In the data rows, zero lies at 4.5, halfway between 4 and 5.
Here is a table of points, one per row:
[5 5 5 6 3 8 4 2 6 5 5]
[4 5 5 5 4 7 4 1 6 4 5]
[5 6 5 8 4 9 5 3 8 3 5]
[4 7 2 5 0 5 2 7 5 2 4]
[4 4 2 4 8 6 3 6 5 0 5]
[4 5 6 5 3 6 5 7 3 7 4]
[6 5 5 5 3 0 4 2 5 8 5]
[3 3 3 5 9 5 8 7 3 9 4]
[5 4 4 3 8 6 4 2 6 5 4]
[4 3 5 4 9 6 4 3 5 2 6]
[5 4 5 5 4 0 9 5 3 9 3]
[3 3 3 4 8 5 6 7 2 5 5]
[4 5 5 4 6 1 8 6 2 9 3]
[5 5 5 5 2 9 4 1 7 3 5]
[4 4 4 4 6 9 5 6 3 6 4]
[5 6 4 4 7 5 4 3 6 4 4]
[6 5 5 4 3 5 3 2 6 5 5]
[7 5 5 4 4 5 3 4 8 4 6]
[4 3 4 4 5 4 5 3 4 6 4]
[4 5 6 4 2 3 5 6 2 5 4]
[5 4 2 4 7 4 0 7 6 0 6]
[4 5 4 6 2 5 5 6 2 4 4]
[5 6 5 4 1 9 5 1 6 4 5]
[3 4 4 4 2 3 0 9 4 0 4]
[5 5 3 3 2 4 3 1 5 5 5]
[5 5 6 4 8 1 4 2 6 5 5]
[7 5 6 5 4 2 4 3 6 3 5]
[4 5 3 5 4 4 0 9 5 0 4]
[4 5 6 3 6 2 4 3 6 2 5]
[3 5 4 3 2 0 5 5 2 4 4]
[5 4 4 3 3 6 5 3 4 6 4]
[5 4 4 3 0 7 2 7 6 1 5]
[3 2 2 5 9 4 6 6 1 9 5]
[4 5 4 5 5 9 5 5 3 4 4]
[5 4 6 5 8 0 4 3 7 6 6]
[3 4 5 6 3 1 9 5 3 9 4]
[6 3 5 5 5 9 5 3 4 4 5]
[5 5 4 6 2 8 4 4 7 1 6]
[4 4 4 5 5 9 5 4 7 2 4]
[4 4 4 3 3 9 4 5 3 6 5]
[6 5 6 4 2 5 5 2 5 4 4]
[5 5 3 6 9 1 0 9 5 0 3]
[4 5 5 4 0 4 9 4 3 9 3]
[4 6 5 5 0 3 4 3 6 1 5]
[4 4 4 5 0 6 3 4 6 0 6]
[5 4 5 6 3 5 5 6 2 5 4]
[4 5 4 7 3 8 7 7 2 9 3]
[5 4 6 5 4 9 7 7 2 9 3]
[4 5 5 5 2 7 3 7 6 0 5]
[4 4 4 3 6 5 5 5 2 7 4]
[3 4 5 3 9 3 5 6 4 5 4]
[5 3 4 3 7 1 9 6 3 9 3]
[6 6 6 5 9 6 3 5 7 3 5]
[6 3 7 5 4 7 4 2 6 4 5]
[6 5 4 3 2 0 0 8 4 0 3]
[6 4 5 4 6 0 5 5 2 3 5]
[5 4 6 3 1 0 9 4 4 9 2]
[3 3 7 4 9 5 5 1 6 4 6]
[5 5 4 6 4 9 5 6 3 6 5]
[4 4 5 3 4 5 4 6 3 5 5]
[3 5 5 6 1 8 6 7 2 5 6]
[3 4 4 4 6 3 7 8 1 9 4]
[3 4 5 6 3 8 1 6 6 0 5]
[4 4 5 4 4 9 5 2 6 3 5]
[5 4 4 7 8 6 4 2 5 3 4]
[6 5 4 4 0 8 0 9 4 0 3]
[4 3 5 4 8 7 5 1 6 3 5]
[5 4 5 5 3 4 4 2 4 6 4]
[5 4 3 5 5 7 4 6 3 5 5]
[3 5 2 3 1 0 0 8 5 0 6]
[6 4 5 5 3 8 5 2 6 4 5]
[4 5 4 5 6 9 6 1 6 4 4]
[5 5 6 4 3 0 5 6 1 4 5]
[2 3 3 5 3 7 8 6 1 9 3]
[4 5 5 6 2 3 4 1 5 6 4]
[5 5 6 4 9 5 4 3 6 3 7]
[4 4 6 5 4 8 4 2 6 0 5]
[3 4 4 5 7 2 0 9 5 0 6]
[4 5 5 5 3 6 5 4 5 4 5]
[3 4 4 4 8 3 5 6 3 6 4]
[4 5 6 4 3 7 4 6 3 6 4]
[5 4 3 5 3 5 5 1 6 3 5]
[5 5 6 5 6 4 9 5 5 9 1]
[7 4 5 5 1 0 5 5 3 5 4]
[4 3 4 4 5 5 4 1 6 4 5]
[6 6 3 4 6 5 4 1 5 4 5]
[5 5 4 6 2 3 5 1 6 7 5]
[5 4 4 5 2 0 9 5 7 9 4]
[6 5 4 6 8 2 3 6 5 2 3]
[3 4 6 3 0 1 4 2 6 4 4]
[4 4 5 3 9 0 6 7 2 9 4]
[4 4 4 5 8 7 4 1 5 2 5]
[4 6 4 6 4 6 4 3 7 5 6]
[4 4 5 3 5 4 9 6 5 9 4]
[6 4 6 6 6 8 4 2 6 3 5]
[5 8 0 2 3 0 0 9 4 0 3]
[7 5 6 4 6 4 4 7 2 7 6]
There is one direction along which these points spread out most. Where along it does each point below lie, from 0 to 99? 50 is the average, and the first point above lies past it.
[4 5 4 7 3 8 7 7 2 9 3] 31
[5 4 6 5 8 0 4 3 7 6 6] 42
[4 4 5 3 5 4 9 6 5 9 4] 24
[6 4 5 4 6 0 5 5 2 3 5] 43
[6 5 6 4 2 5 5 2 5 4 4] 53
[3 4 4 5 7 2 0 9 5 0 6] 69
[5 4 5 6 3 5 5 6 2 5 4] 45
[6 5 5 4 3 5 3 2 6 5 5] 56
[4 4 4 3 6 5 5 5 2 7 4] 36
[3 5 2 3 1 0 0 8 5 0 6] 70
[4 5 5 5 2 7 3 7 6 0 5] 73
[4 5 3 5 4 4 0 9 5 0 4] 73
[4 5 6 3 6 2 4 3 6 2 5] 56
[5 4 4 7 8 6 4 2 5 3 4] 57
[3 4 6 3 0 1 4 2 6 4 4] 51
[5 4 3 5 5 7 4 6 3 5 5] 50
[5 5 6 4 3 0 5 6 1 4 5] 40
[4 5 5 5 3 6 5 4 5 4 5] 54
[3 3 3 5 9 5 8 7 3 9 4] 23
[5 4 6 5 4 9 7 7 2 9 3] 31
[6 4 6 6 6 8 4 2 6 3 5] 62
[5 6 5 4 1 9 5 1 6 4 5] 61
[5 4 4 5 2 0 9 5 7 9 4] 24
[6 5 4 3 2 0 0 8 4 0 3] 67
[4 4 5 3 4 5 4 6 3 5 5] 47
[3 2 2 5 9 4 6 6 1 9 5] 24
[4 5 6 5 3 6 5 7 3 7 4] 40
[4 4 5 4 4 9 5 2 6 3 5] 61
[4 4 4 5 0 6 3 4 6 0 6] 74
[3 3 7 4 9 5 5 1 6 4 6] 50
[5 5 3 3 2 4 3 1 5 5 5] 54
[4 4 6 5 4 8 4 2 6 0 5] 72
[5 5 4 6 2 3 5 1 6 7 5] 43
[5 4 4 3 8 6 4 2 6 5 4] 51
[6 5 4 6 8 2 3 6 5 2 3] 56
[3 4 4 4 8 3 5 6 3 6 4] 37
[4 6 5 5 0 3 4 3 6 1 5] 65
[5 4 4 3 3 6 5 3 4 6 4] 46
[4 5 5 4 6 1 8 6 2 9 3] 18
[5 6 4 4 7 5 4 3 6 4 4] 54
[5 4 5 5 3 4 4 2 4 6 4] 45
[4 5 6 4 2 3 5 6 2 5 4] 42
[5 5 4 6 2 8 4 4 7 1 6] 72
[3 3 3 4 8 5 6 7 2 5 5] 39
[3 4 4 4 2 3 0 9 4 0 4] 71
[5 6 5 8 4 9 5 3 8 3 5] 65
[4 5 4 5 6 9 6 1 6 4 4] 55
[5 4 6 3 1 0 9 4 4 9 2] 19
[2 3 3 5 3 7 8 6 1 9 3] 26
[6 6 3 4 6 5 4 1 5 4 5] 55
[5 5 4 6 4 9 5 6 3 6 5] 48
[5 4 5 5 4 0 9 5 3 9 3] 17
[7 5 6 5 4 2 4 3 6 3 5] 55
[5 5 3 6 9 1 0 9 5 0 3] 66
[7 4 5 5 1 0 5 5 3 5 4] 41
[5 3 4 3 7 1 9 6 3 9 3] 16
[4 5 4 6 2 5 5 6 2 4 4] 49
[5 8 0 2 3 0 0 9 4 0 3] 68
[4 3 5 4 8 7 5 1 6 3 5] 56
[5 5 6 4 8 1 4 2 6 5 5] 45
[5 4 2 4 7 4 0 7 6 0 6] 74
